One turn sends every row of this set to another row. A few are shown first. Where does it send the rows asked after them?
mimen: [  4   8 -13  19   8 -23  -3 -14 -27  21  11 -15 -15]
Nuti: [-21  27  30  29  24 -24   7 -28 -11   4   0  -4  18]
kize: [-20  25   9   3 -11  10   7  10   2  37 -22  12  -4]
Sabe: [-16  10  31  11  17 -19  29 -24 -11  27 -21 -19  -7]
Ren: [  2  47   8  19   6 -42  17   5   0  37 -22  -5  -1]
Toler: [ -8   4  11  12 -15 -36  19  -9   1  36 -20   6  32]
kuv: [-19  50  -5   1  11 -14  11   7  -7   8  -1 -14  15]
sozap: [ -6  32  12   8   5 -47   6   3 -30  13 -16  23  -2]
sono: [-21  12  17   8  15 -51  14   9 -18  32 -23   0   9]
telar: [-26  26  38  22  22 -14   3 -34 -16  12   0   3  14]
folo: [ 14   3  13  22   7  -5  16   2 -12   7   0  14  20]
bep: [-13   2 -10  25   2  -6  32 -28 -22   6  12   3   0]
puse: [ -8   8 -10  29  35 -10   0 -12 -26  38  -5   6  11]
gebu: [ -8  49  16  26   3 -36  12 -24   1  19  -4  26  -8]
vogi: [  2  14 -14  26  -9   3   1 -27 -19  34  10   7  19]
besi: [-34  28  -6  16  11 -31  14 -27  -4  52 -24  -5   4]
sigol: [ -3  21   4  42  -2 -30  10   4 -26  40  -5 -25   4]
Fotel: [-29  53  21  12  -1 -19  26  -6 -32  23   5  20   2]
vanep: [  0  25  10  48  -4 -17  16   7 -24  33 -11 -22   2]
vil: [-13  22   0   3 -11   9  20   3  -2  44 -21  14 -10]
Dop: [-27  31  17  18  28   8   8  -6 -23  31  -6  26  12]
totog: [-34  17   2  22  11 -34   7 -26  -6  50 -26   0  15]
tik: [ -9  13  25  29 -13 -18  22 -29 -22  32  -4  12 -25]
lal: [-11  16  26  20 -15 -23  14 -23 -22  24   7  12 -28]
vavet: [-28  27 -13  50  10  -8  15 -24  -8  23  -5  -2  18]
Lepuv: [-21  54  -1   4   1 -13   9   7 -19  11   0 -17  10]
Pubu: [-17  16  -6  20 -14  -4  13 -17 -19  38  20 -25   6]
Bogud: [-29  -1  22  -7   7 -17  21  11  -3  33  -9  -3   8]
pob: [ 13   9  18  -4  11 -26  28  -3  -1  30 -22   9  -1]
fos: [ -6  14 -16  -5  -1 -37  19 -20 -20  18   5  22   8]
Keta: [-13  20 -13 -10   9 -34  22 -27  -9  16   5  20   1]
zoref: [-15  17   1  11   2   8  32  -1 -17  15  -8 -28  -5]
kare: [-11  21  15   6 -13  -7  -6 -12  -7  12   0 -20 -21]
kod: [ -9  36   9  35   3  -3 -14 -32 -22  29 -10  17  17]
Vupe: [-20   9  32   8 -11  -9  -1 -18  11  26 -22  -7  10]
vefo: [-12  34   1  14 -18 -46  32   0 -25  31  -2   5  18]
motis: [-11  42  -8  28   1   2  11  -4   6  17  -6  27  12]
norib: [ -7  54  11  20   1 -14 -10   0 -28  16 -20  17   5]
Rav: [-31   3  23   1  -7 -10  21 -17 -10  30  16 -13  -6]
Gis: [ 13  -1   9  16  11  -1  10   3 -12  21  -1  16  25]

gebu goes to Ren
norib goes to sozap
folo goes to Nuti
Now find these:
Toler goes to Vupe
lal goes to sigol

